In the data rows, 128 means zero.
Here are some rows, each followed by its group. Rows of different groups can look alike.
[91,128,100,92,107,109,105,110,169,180,167,125,129,148,134,139,105,99,94,139,141,103,96,122,122,114,115,122,111,114,132,142,136,120,125,141,150,129,145,118,107,104,155,105,175,99,99,119,111,93,118,138,114,123,125,104,116,126,92,108,134,125] Gj
[112,105,98,90,99,109,108,97,108,113,104,94,125,123,136,121,107,107,94,118,97,112,111,119,107,132,111,99,106,84,136,117,119,143,101,132,120,125,169,172,121,99,146,108,99,94,96,120,125,115,118,113,117,100,127,134,127,123,97,110,136,128] Pb
[116,146,95,91,113,137,149,99,159,154,102,131,101,146,130,139,80,101,117,94,113,109,94,91,189,101,131,115,134,138,98,115,117,131,146,98,128,114,154,255,125,121,118,107,151,123,115,134,129,116,104,104,135,187,139,136,143,133,119,100,135,160] FM
[111,119,97,110,121,117,147,105,172,174,113,144,117,139,146,149,116,148,137,119,121,148,160,135,122,212,137,208,154,211,188,146,138,115,109,129,176,138,93,78,123,104,139,132,89,104,109,112,110,131,124,97,99,92,103,101,122,128,127,111,93,112] Oy
[115,147,112,104,106,109,102,110,115,110,134,109,129,116,119,121,108,112,87,120,135,119,108,117,122,145,122,119,112,133,179,128,134,107,119,129,142,126,120,151,123,111,111,124,124,107,108,115,119,113,127,132,121,94,124,114,188,155,129,106,140,189] Ir
[255,105,219,200,187,255,255,149,212,175,224,255,136,137,122,153,95,181,255,81,237,192,190,93,226,125,200,140,227,255,115,123,142,88,139,133,97,136,108,116,86,159,83,223,101,198,190,101,89,115,152,179,93,153,86,73,115,144,213,204,119,106] He
[130,164,114,120,142,159,183,112,149,126,140,145,102,137,122,137,112,127,136,111,135,129,117,109,144,97,107,118,105,144,106,119,124,107,121,107,105,117,111,121,98,108,89,163,115,111,106,93,120,100,124,134,103,121,124,118,109,127,160,148,106,108] Oy
[81,141,120,117,126,103,87,122,81,84,85,82,85,123,111,109,114,90,111,142,116,89,97,137,102,109,107,179,111,116,100,159,136,152,126,95,119,106,112,174,185,175,176,82,253,162,143,185,144,105,93,86,148,127,170,159,82,91,81,91,111,88] Cq
[146,132,177,158,158,156,118,175,113,99,120,189,103,124,110,123,131,122,120,124,117,106,90,123,149,122,129,112,100,133,144,109,143,85,154,98,93,110,103,130,138,122,99,122,135,127,118,114,111,100,109,157,115,195,121,109,153,154,173,101,114,169] Ir
[112,140,109,100,124,153,120,108,118,102,111,163,83,130,120,131,96,120,138,105,125,105,88,104,139,92,93,111,99,111,96,106,134,89,181,82,131,105,135,216,110,99,90,119,166,99,92,93,121,92,110,108,92,118,120,148,123,133,141,92,104,127] Cq
[143,100,92,100,94,103,121,95,137,134,145,123,156,122,132,133,105,160,146,97,125,174,161,113,127,212,160,148,164,189,193,137,136,155,112,170,164,164,98,98,152,103,115,170,85,104,115,108,123,184,151,120,122,94,110,103,223,168,190,172,170,177] Ir
[110,124,109,123,149,128,161,106,120,124,81,115,90,131,124,134,138,131,99,108,91,142,124,131,128,115,114,104,109,116,98,113,103,139,124,98,95,113,81,87,151,126,109,131,102,129,135,123,123,140,117,79,115,100,120,116,93,97,107,106,102,86] Oy
[156,84,141,142,126,107,127,121,121,136,111,85,196,121,154,125,118,134,90,110,95,148,176,138,98,173,117,113,123,102,163,131,126,255,109,199,127,144,116,102,148,106,216,122,88,102,115,138,104,188,123,99,95,88,101,91,117,115,94,130,151,107] Cq
[113,210,106,104,120,136,142,106,113,106,70,142,87,142,128,132,103,108,121,160,121,104,112,116,129,117,98,112,99,131,120,112,119,85,124,96,157,111,121,134,132,132,101,111,120,130,126,130,104,99,98,112,96,112,112,101,117,122,102,117,89,116] He
[111,97,94,99,107,96,122,103,129,160,114,98,204,131,181,131,99,119,113,119,132,131,177,113,126,152,153,126,184,131,149,140,108,177,115,164,138,152,123,93,128,122,233,104,109,121,131,148,131,126,131,118,153,179,133,113,108,114,112,101,111,109] Oy
[178,102,185,167,125,113,81,138,71,70,161,92,103,90,97,96,230,153,255,167,136,143,132,182,95,142,181,255,190,207,95,217,192,96,120,115,74,109,74,84,129,222,85,144,93,250,242,134,163,155,133,101,199,105,160,156,77,97,91,108,106,78] Gj
[113,222,149,127,161,184,127,151,114,112,88,139,94,151,132,129,112,96,125,162,130,91,87,126,136,97,90,121,93,133,115,118,125,107,133,96,126,112,204,190,131,137,121,112,200,138,123,125,102,81,106,178,93,127,117,111,93,107,92,102,127,101] Cq
[76,149,138,180,151,101,95,182,193,183,186,103,118,149,150,141,198,109,82,211,85,89,93,209,95,126,97,135,96,102,133,132,169,115,132,118,127,111,118,106,158,93,154,96,161,90,87,123,115,99,100,114,94,112,127,125,100,112,94,87,98,112] Ir
[151,78,103,107,99,100,112,97,128,132,117,110,139,122,121,134,94,174,124,79,100,191,225,104,127,178,176,136,231,125,130,131,129,205,107,158,171,157,84,96,121,102,135,153,86,102,113,112,120,200,148,77,105,97,103,113,157,138,142,201,190,126] Cq
[119,146,148,156,142,118,111,154,85,81,158,110,101,103,105,106,244,132,118,123,164,121,101,150,113,89,105,102,86,88,93,108,111,85,121,92,72,115,129,109,116,103,88,146,131,103,99,99,162,129,143,136,133,141,153,192,90,110,105,112,88,94] Oy
[107,91,94,102,118,113,131,98,154,171,69,141,106,167,165,152,151,142,124,152,91,130,114,166,109,183,107,124,128,156,165,125,133,133,129,110,149,122,83,98,139,114,114,117,114,117,118,125,112,143,113,86,107,107,110,103,138,136,114,107,207,137] He
[143,87,82,76,79,99,122,88,127,152,142,99,255,121,137,125,90,120,91,93,149,150,187,101,114,121,132,102,126,92,133,141,114,213,81,255,147,179,250,223,101,99,228,150,102,94,106,119,142,184,173,201,145,100,133,136,195,151,123,216,130,165] Pb
[91,184,154,205,165,105,102,151,131,101,111,111,74,127,109,130,149,124,89,99,92,108,94,146,115,160,114,148,95,146,158,117,150,105,144,83,157,97,82,127,174,134,89,124,111,141,127,119,118,117,94,73,111,94,127,107,154,143,187,115,154,151] Ir
[134,90,124,159,128,109,134,122,118,102,209,116,144,111,123,120,255,181,162,132,126,173,178,179,107,117,145,134,135,109,114,128,113,118,105,128,98,131,90,81,120,107,101,167,96,113,116,101,159,197,164,110,144,133,138,154,98,119,127,161,120,93] Oy
[109,106,134,148,162,133,158,156,132,139,106,130,137,145,134,132,212,127,135,230,143,110,109,206,112,167,105,135,113,132,185,133,113,129,140,109,107,129,104,79,139,147,171,100,177,149,139,159,119,100,110,154,128,255,132,120,84,101,96,104,98,92] He
[117,141,138,143,166,146,189,149,172,177,178,156,134,142,128,143,177,126,147,200,169,116,138,179,121,240,133,173,133,225,235,152,131,114,123,122,127,133,110,74,124,130,98,123,112,131,132,134,110,112,131,135,105,106,113,104,97,116,101,106,95,100] Oy
[148,114,122,118,120,123,125,115,80,84,89,100,118,110,111,112,147,143,174,176,123,144,126,134,111,103,113,106,109,98,110,122,115,141,124,128,113,133,94,77,120,147,105,143,126,151,165,129,125,138,142,122,133,134,123,115,131,133,121,155,136,122] WC
[96,255,255,242,255,238,138,255,131,118,158,93,75,133,121,126,116,84,89,137,81,70,77,133,162,143,103,105,93,108,157,101,129,89,176,72,81,87,147,178,178,145,118,73,255,142,115,209,96,73,75,81,100,101,124,96,89,99,79,69,102,102] Pb
[150,101,99,109,121,122,196,92,174,133,148,119,118,127,111,145,79,142,124,75,106,142,164,90,160,143,161,102,167,120,106,116,125,191,129,126,120,132,90,175,172,103,139,137,89,103,109,111,134,178,115,94,127,99,129,111,178,152,197,159,140,158] FM
[100,150,122,110,153,150,174,126,198,233,139,90,135,142,181,146,93,94,83,133,92,98,101,121,130,158,112,112,121,106,159,126,123,163,98,148,126,126,186,137,138,121,214,88,153,110,116,171,95,104,101,103,101,97,109,87,95,96,73,79,148,98] Oy
[127,147,244,238,170,137,99,214,92,86,113,84,99,113,113,111,106,101,89,108,95,95,94,116,146,138,114,113,112,121,157,109,137,114,128,99,106,102,120,146,162,144,118,99,145,141,132,151,100,93,90,95,98,112,112,97,126,120,115,95,97,136] Pb
[97,170,161,188,141,96,89,163,87,89,104,94,95,113,114,113,168,118,89,132,106,115,126,145,108,114,124,103,98,92,115,112,120,89,121,100,97,114,85,93,155,129,113,118,106,128,131,124,145,128,118,86,150,96,145,136,115,120,118,106,94,107] Ir
[113,221,244,234,246,197,196,255,139,143,145,105,123,133,141,133,223,111,107,239,143,97,106,233,102,122,98,109,97,90,132,119,120,104,125,116,81,122,150,78,159,149,160,87,134,137,139,171,100,88,100,127,97,88,111,97,68,82,70,85,90,75] He
[133,96,214,227,170,142,122,230,158,210,114,90,158,143,179,138,118,117,98,148,91,127,148,157,121,251,151,143,181,154,255,134,142,173,107,179,140,137,110,85,131,185,251,94,117,166,195,203,85,103,101,91,100,147,93,72,104,102,80,124,159,102] He
[156,131,135,131,133,134,119,121,165,128,90,255,80,145,120,155,108,155,117,78,118,136,87,105,198,125,139,136,143,222,101,119,137,82,176,84,118,112,91,110,132,123,74,171,85,139,127,97,98,104,111,109,95,119,100,92,127,136,224,126,90,117] Gj
[85,150,107,116,108,88,82,116,102,97,108,112,98,124,125,120,121,110,89,117,90,92,88,117,123,99,120,111,101,97,91,128,126,111,150,99,142,110,116,135,159,115,106,104,151,115,110,133,140,119,111,127,159,104,159,138,135,130,117,138,120,136] WC
[147,117,103,99,120,140,181,105,150,173,81,197,143,148,143,150,119,142,129,137,133,145,142,132,149,124,128,139,161,190,110,149,109,117,108,133,119,147,114,101,102,139,117,148,115,141,148,114,114,123,150,188,105,120,111,110,83,103,103,128,87,84] Oy
[160,116,133,130,108,112,100,122,106,99,120,180,122,114,116,124,136,162,116,93,128,149,111,118,155,138,152,138,151,171,129,132,134,88,130,123,106,136,111,112,96,151,82,205,91,164,162,112,122,135,151,183,132,102,116,121,209,175,255,176,126,179] Ir
[139,92,127,127,128,120,139,120,122,156,81,104,147,140,164,132,112,122,131,143,115,144,170,134,126,160,127,123,155,126,156,131,107,153,109,142,140,143,123,86,131,170,180,110,106,170,181,181,110,134,117,101,121,117,113,98,98,104,98,105,85,98] He
[128,138,129,144,181,179,255,127,143,138,110,131,113,148,112,138,130,124,159,145,127,106,114,147,130,179,101,117,110,158,176,114,121,122,142,95,93,123,108,132,162,110,135,107,192,114,109,149,104,112,100,99,92,118,102,92,88,107,104,130,115,91] Oy
[109,104,99,111,97,90,82,101,89,83,108,93,109,100,112,112,115,143,107,83,89,148,127,101,126,92,145,108,129,93,83,123,104,128,135,108,122,126,89,113,138,103,108,152,86,104,109,105,180,180,138,95,159,120,157,193,123,118,123,115,139,105] Oy
[153,96,100,97,102,119,140,95,204,230,202,112,157,141,157,146,75,122,111,79,115,145,166,86,156,123,186,108,193,115,108,133,133,250,116,186,145,140,151,190,130,103,175,109,106,101,107,123,120,151,125,102,128,115,118,104,161,143,127,175,120,164] FM
[120,91,91,85,97,110,148,94,108,133,92,97,175,125,147,125,126,127,133,155,130,134,146,142,100,142,105,109,117,91,141,129,108,175,104,171,145,147,155,91,129,117,156,112,104,112,121,150,130,149,139,122,125,121,127,129,115,116,110,147,109,115] He
[121,115,86,93,97,104,134,91,113,113,85,123,107,123,140,133,108,154,128,91,117,158,165,115,106,106,113,109,116,97,92,126,114,119,114,135,153,138,121,136,116,100,119,152,83,100,106,99,137,186,136,90,100,87,115,133,117,122,123,175,96,100] Cq
[215,78,136,137,91,90,74,105,81,80,204,95,139,90,102,103,133,181,157,91,133,248,180,124,107,169,255,255,255,255,117,217,192,148,124,208,104,138,78,81,127,165,92,200,79,185,227,111,154,236,182,91,228,98,132,122,141,137,143,218,154,109] Ir
[104,100,80,76,81,95,96,89,65,73,83,76,143,97,106,96,137,122,99,115,108,121,109,130,94,92,91,99,89,76,103,119,107,154,106,138,125,134,131,150,152,104,168,118,116,101,105,134,183,179,134,138,186,86,178,208,194,147,113,159,252,183] Pb
[144,137,208,189,182,171,163,237,100,101,132,105,140,123,133,118,181,123,123,198,167,109,109,171,133,166,126,154,128,177,243,145,125,105,104,130,102,130,134,79,105,255,134,124,169,255,255,171,106,94,121,191,126,255,123,97,98,124,98,128,94,113] He
[158,77,94,84,83,95,100,100,100,129,189,97,255,108,138,114,119,153,129,142,157,189,255,120,113,132,194,123,196,93,130,155,103,181,91,255,122,212,174,95,90,125,215,146,112,122,146,139,164,180,217,215,255,254,146,154,124,135,99,216,144,124] WC
[130,149,140,138,172,172,163,134,136,125,122,120,105,135,135,133,134,116,118,123,114,108,99,137,131,119,103,111,102,127,127,110,125,106,136,96,96,111,114,110,139,107,110,119,128,108,104,105,102,96,110,110,95,104,108,98,90,101,104,90,115,90] Oy
[84,255,171,174,204,164,121,177,90,79,88,91,70,121,111,115,149,96,121,164,84,77,80,156,121,124,92,130,89,115,124,112,129,86,167,66,84,85,104,110,180,156,101,86,157,154,125,163,114,77,81,83,112,92,144,128,78,89,84,69,100,85] Oy
[85,170,94,93,108,111,106,100,157,146,79,153,85,167,146,153,85,95,98,96,111,85,87,104,167,126,116,134,121,170,113,129,134,92,117,94,191,108,153,181,161,114,111,105,135,114,106,128,105,93,93,116,101,98,122,103,114,120,106,90,81,121] Gj
[108,150,93,90,125,172,205,100,174,182,115,147,131,164,148,145,88,104,133,137,140,97,108,107,146,138,108,122,118,153,152,123,123,131,122,115,129,121,212,184,112,110,144,103,167,108,103,124,109,93,113,163,104,144,119,117,113,123,103,116,168,134] Oy
[132,91,89,82,94,109,123,97,128,188,137,104,208,129,152,132,93,120,149,117,161,171,179,115,127,137,172,134,186,118,146,153,106,241,101,228,147,186,184,89,108,138,202,126,112,133,163,136,130,122,173,150,190,132,123,118,128,121,106,153,154,122] WC
[87,105,96,109,113,97,114,103,127,134,80,99,119,146,129,134,94,107,125,150,99,110,130,119,127,130,121,125,136,121,113,130,111,197,116,120,155,125,116,119,160,116,186,96,143,114,115,153,122,136,103,97,117,131,129,117,82,95,87,102,97,88] Oy
[108,141,116,107,124,120,117,121,98,100,93,94,120,119,123,118,136,111,102,175,102,109,104,141,106,104,96,109,92,96,110,123,111,117,113,131,120,125,161,118,136,115,136,115,129,109,114,135,126,125,123,137,109,95,131,132,95,107,83,94,114,94] Cq
[222,79,219,181,122,100,80,141,60,68,187,74,176,87,120,92,250,147,255,255,132,172,255,245,82,255,252,255,255,237,124,217,192,222,95,226,71,140,87,66,139,255,210,112,106,255,255,255,186,210,149,85,255,146,182,142,68,82,71,89,105,75] WC
[190,100,140,143,122,130,116,123,97,105,96,177,112,112,125,122,112,169,154,85,145,189,148,108,132,95,147,113,141,119,89,131,117,106,143,125,111,136,93,103,103,127,99,170,77,138,148,108,120,150,158,124,107,116,104,123,107,118,163,154,85,94] Cq
[108,115,110,114,124,125,133,117,130,122,141,120,137,133,117,126,116,111,123,126,158,110,102,123,134,96,131,120,106,101,99,126,124,125,129,120,119,118,181,193,128,119,131,117,195,120,111,126,156,117,133,182,171,155,168,168,118,125,116,123,162,131] FM
[86,153,128,121,147,124,135,160,124,126,94,96,133,140,158,128,150,96,106,255,107,85,90,183,107,160,94,135,98,105,199,121,111,124,131,102,139,113,156,96,183,155,151,83,171,139,130,198,116,99,94,129,129,154,141,125,85,97,72,91,96,99] He
[88,149,86,84,101,114,124,95,108,108,71,123,98,133,133,129,98,110,119,118,109,106,98,114,106,93,86,116,89,95,95,118,118,117,139,99,178,108,145,217,138,103,114,113,105,100,98,117,134,111,117,123,104,106,138,166,110,113,116,112,101,113] Cq
[100,99,121,158,124,90,95,118,133,136,107,91,123,129,153,132,111,126,83,104,102,136,155,130,124,217,168,145,190,160,209,142,131,167,122,124,161,125,82,104,170,139,151,113,97,134,144,145,114,123,111,83,135,104,118,95,140,121,128,122,124,126] Ir
[107,93,88,85,88,92,78,93,112,105,122,118,119,116,108,125,82,132,110,82,105,137,127,87,147,134,160,118,150,133,127,121,132,157,153,127,187,136,110,129,181,104,121,120,117,102,105,114,131,128,128,123,155,107,127,130,238,163,191,160,199,234] Ir
[98,160,96,92,116,132,126,105,219,172,165,247,96,163,128,154,91,99,151,110,142,87,88,103,170,142,116,179,109,231,145,130,157,84,146,92,185,108,130,133,106,101,93,113,183,102,92,95,99,77,99,183,98,255,113,102,149,155,178,97,106,192] Gj
[174,133,186,193,150,149,136,184,134,129,128,165,127,133,121,133,111,135,162,114,194,136,116,113,169,153,155,139,139,192,163,128,133,100,125,136,108,142,127,87,111,178,114,136,141,195,187,131,97,96,127,174,111,184,101,81,111,130,150,133,85,117] He
[73,140,87,95,108,96,87,94,85,78,75,116,66,124,101,116,160,121,147,95,89,92,82,129,100,92,79,98,79,77,83,95,123,94,176,65,130,90,85,131,188,93,87,95,129,93,85,102,164,111,93,72,115,119,167,215,136,127,203,93,118,142] He
[96,115,100,102,100,97,89,105,80,85,101,97,128,120,110,109,144,105,122,161,160,92,107,140,103,94,90,101,85,86,113,110,114,124,126,120,123,121,198,150,124,109,158,106,203,111,104,131,154,109,120,202,149,255,169,170,129,140,131,123,120,174] He
[186,113,104,94,113,154,189,96,228,229,189,213,135,134,125,154,86,133,137,97,155,156,155,98,156,117,151,115,142,137,103,133,137,141,131,158,135,141,126,164,103,99,120,147,89,97,101,93,105,135,145,132,99,88,99,102,136,130,155,227,104,121] Gj
[92,185,116,111,143,151,128,122,137,123,109,188,77,145,123,136,108,104,128,109,131,94,85,110,142,76,94,108,89,104,84,104,128,80,162,79,126,97,126,143,156,102,84,104,164,104,94,105,117,94,103,102,94,117,121,135,89,105,110,83,79,95] Gj
[92,216,134,135,151,139,113,134,80,74,87,98,77,125,104,111,141,102,150,113,117,81,81,123,141,89,87,104,84,104,96,104,115,97,134,67,98,94,119,199,142,123,95,110,213,129,107,129,135,83,100,118,114,118,159,164,99,112,129,80,131,108] Oy
[101,98,121,140,104,85,74,133,94,94,187,105,128,107,112,112,184,143,102,120,137,138,138,140,105,77,132,112,106,81,82,126,124,113,137,129,108,133,100,111,105,100,115,142,132,102,102,102,190,162,148,114,175,146,165,186,115,131,121,126,93,113] WC
[140,115,96,94,115,143,193,101,117,113,132,181,132,129,121,128,132,139,197,122,171,135,134,121,130,137,123,133,125,142,128,131,119,100,111,119,105,141,116,101,98,103,100,154,118,106,105,97,131,119,157,152,111,178,120,145,114,143,158,170,97,118] Oy
[117,106,127,119,123,112,114,115,116,124,124,81,149,121,138,122,119,111,83,159,89,109,118,149,102,189,107,102,106,95,216,119,120,215,110,142,134,129,142,188,167,120,235,96,122,112,122,173,109,118,106,95,110,94,116,94,137,122,93,114,177,131] Pb
[108,154,105,104,115,121,119,103,90,86,81,106,92,127,120,120,98,117,129,98,118,107,116,104,139,112,123,116,110,130,113,116,111,113,114,97,126,117,117,129,151,149,118,127,108,155,151,141,126,115,113,113,147,98,139,122,129,130,122,118,119,126] WC
Which 5 groups are nearest to each row below, nearest first, going by the average distance to the group's rows?
[196,86,130,142,105,105,99,116,166,144,224,183,147,114,110,137,104,198,130,83,155,240,187,100,153,161,214,158,248,201,136,138,153,111,154,158,172,150,79,99,85,119,85,200,88,125,136,93,107,148,166,105,106,153,96,89,210,177,234,227,168,167] Ir FM Gj Cq Oy
Which 4 groups are nearest to each row below, nearest first, going by the average distance to the group's rows?
[166,112,97,87,90,104,111,95,109,120,114,95,225,118,160,120,101,125,102,126,118,142,158,115,104,131,107,109,114,111,159,133,126,181,99,210,155,159,200,200,130,99,179,130,97,95,101,118,117,162,140,181,103,87,112,105,186,158,121,171,237,180] FM Pb Cq Ir
[93,89,93,94,91,87,80,100,123,139,112,102,129,126,130,131,94,116,100,91,102,126,136,113,118,160,149,136,140,117,149,141,137,156,116,151,193,130,122,133,99,113,140,111,121,109,115,129,128,116,122,96,147,150,126,116,189,152,128,106,158,190] FM Ir Cq Oy
[166,97,93,97,104,109,166,97,151,157,123,177,196,132,143,142,105,157,148,91,190,177,195,101,144,97,150,130,160,143,88,149,114,160,96,189,138,166,126,115,102,109,122,187,98,111,125,93,138,185,197,176,116,101,116,129,101,121,130,182,113,91] FM Cq Oy WC
[83,126,105,123,115,96,89,118,90,87,80,92,104,126,135,115,123,109,117,144,108,99,97,123,129,117,123,123,116,118,126,127,111,101,131,90,137,105,131,134,148,142,112,101,161,148,132,159,146,110,99,117,189,122,171,134,102,122,97,85,120,117] Cq Oy FM Ir
[162,160,206,204,192,172,188,208,168,180,126,140,153,143,164,146,150,134,110,175,140,127,143,169,126,228,131,146,142,180,238,135,142,99,100,151,111,146,105,88,119,178,155,134,110,178,194,147,87,96,118,146,95,111,90,73,100,109,101,144,111,97] He Oy Ir Cq
[109,235,166,163,213,248,181,172,140,125,114,204,75,142,102,137,133,108,177,162,133,87,79,134,133,110,97,121,89,127,104,118,146,77,224,77,104,93,126,143,121,114,80,100,225,119,102,113,107,85,96,119,90,162,114,124,103,120,144,94,103,115] Oy Gj Cq He
[138,145,174,167,167,163,143,157,118,112,114,117,94,128,129,127,141,122,121,127,108,118,109,152,110,129,105,107,102,98,123,111,131,110,143,105,99,118,100,105,159,105,108,111,108,104,105,118,106,119,108,82,88,106,104,103,94,105,87,89,90,94] Oy Cq Ir He
[128,133,165,167,161,142,136,175,162,153,175,119,123,130,130,135,140,118,110,135,122,113,106,173,109,173,111,140,109,122,174,131,125,156,121,114,137,126,141,140,140,142,128,99,112,137,138,151,105,104,103,102,94,122,107,107,104,111,98,84,125,106] Oy Cq He Ir
[158,122,108,109,155,233,255,100,201,199,141,249,93,148,118,154,98,129,136,89,140,128,120,112,155,168,113,124,116,198,134,118,137,98,149,107,111,118,86,124,101,102,115,139,107,103,101,94,102,105,118,102,89,151,100,98,136,134,170,132,111,131] Gj Oy FM Cq
[97,156,108,100,126,132,127,116,151,169,103,101,118,149,145,136,107,100,107,210,98,104,103,131,120,116,114,116,112,104,140,132,122,146,118,127,137,120,148,109,144,115,161,101,141,109,110,148,101,92,105,123,114,113,117,98,98,98,83,115,98,100] Oy Cq FM He
Which 4 groups are nearest to each row below, nearest first, going by the distance to the centre of the group?
[129,112,134,146,109,94,89,132,116,107,126,104,169,116,145,122,117,134,91,123,117,133,136,127,132,186,174,163,157,152,200,148,128,116,101,141,152,136,126,163,114,167,157,142,95,165,175,130,118,124,125,150,150,160,124,99,146,147,138,158,124,152] Ir WC He Pb
[144,141,115,112,145,172,245,108,145,140,107,143,116,143,132,141,105,120,119,132,132,121,125,124,135,152,116,124,116,165,155,130,120,131,102,126,116,131,112,111,126,111,139,141,107,109,114,108,98,110,126,130,91,106,102,90,104,113,108,124,91,96] Oy He Gj Cq
[105,131,118,126,155,154,219,125,166,193,154,105,150,151,142,141,115,108,144,193,127,98,139,143,129,158,128,126,130,121,164,133,118,145,109,140,107,131,162,105,132,124,200,98,159,122,120,180,124,112,109,148,131,129,133,117,90,107,86,104,95,101] He Oy Pb Cq
Which 5 groups are nearest to each row below, nearest first, going by the distance to the centre of the group?
[208,93,123,128,101,99,107,109,87,88,160,128,174,100,110,111,195,194,118,90,190,203,199,120,140,91,164,104,139,111,85,128,97,132,115,145,73,158,97,101,95,114,96,215,81,123,137,94,183,234,218,164,177,109,144,165,104,131,144,181,115,94] WC Ir Cq Oy FM
Which 4 groups are nearest to each row below, nearest first, going by the distance to the group's nearest row?
[120,145,117,106,121,145,133,118,182,172,127,195,104,143,131,148,91,121,112,90,131,127,97,99,133,86,108,111,110,115,88,123,148,123,143,128,151,124,132,184,116,100,89,132,111,98,98,96,121,126,136,116,93,99,115,136,126,132,107,138,123,121] Oy Cq Gj FM
[98,180,111,112,132,117,113,119,173,179,115,125,111,152,150,147,82,105,101,102,104,103,98,101,126,97,103,117,106,108,95,120,145,124,141,121,167,115,198,239,138,102,114,109,134,99,96,124,116,103,110,135,94,103,120,123,119,120,104,99,131,127] Gj Cq FM Oy
[202,92,255,255,156,125,98,186,89,87,173,90,124,102,114,109,137,157,112,96,111,149,151,129,138,214,206,166,232,192,199,146,151,128,134,124,82,124,79,95,135,174,119,132,111,192,200,142,115,162,125,86,137,101,112,95,114,128,115,145,207,108] Ir He Pb Gj
[94,144,117,120,145,133,132,133,109,100,112,150,96,129,117,123,214,116,151,193,149,102,94,176,111,96,92,125,91,106,99,118,117,87,166,85,101,108,113,85,125,107,96,114,159,105,98,106,140,99,120,138,110,147,144,179,84,100,98,95,89,90] Oy Cq Gj Ir
[141,141,148,153,160,166,212,135,180,220,108,88,157,146,166,140,128,108,92,204,107,126,141,166,112,169,115,111,120,118,255,135,122,202,96,177,115,133,112,96,149,134,255,98,121,121,138,172,90,121,101,108,102,90,100,73,98,103,79,111,134,97] Oy Pb He Cq
[129,115,141,133,128,111,103,120,80,79,99,107,94,106,99,111,128,140,124,99,121,125,132,115,130,105,118,104,106,110,94,113,113,124,139,90,96,116,81,102,154,130,98,130,111,133,132,134,139,137,124,92,127,95,137,136,98,109,130,95,88,91] Oy WC Ir Cq
[124,114,168,179,188,157,172,159,178,178,166,115,116,137,140,142,144,117,133,161,122,106,121,159,121,170,116,112,117,110,152,112,137,116,122,112,99,122,103,89,169,107,143,96,161,107,103,135,93,110,95,86,91,136,97,83,90,108,98,81,136,97] Oy Ir Gj He
[111,178,137,130,178,248,222,133,146,140,148,164,84,146,119,138,120,105,152,114,160,95,95,127,152,107,109,112,98,136,105,116,121,102,126,91,97,108,158,122,149,119,94,106,149,123,111,131,120,95,104,120,106,91,129,134,97,108,108,94,79,101] Oy Gj Cq He
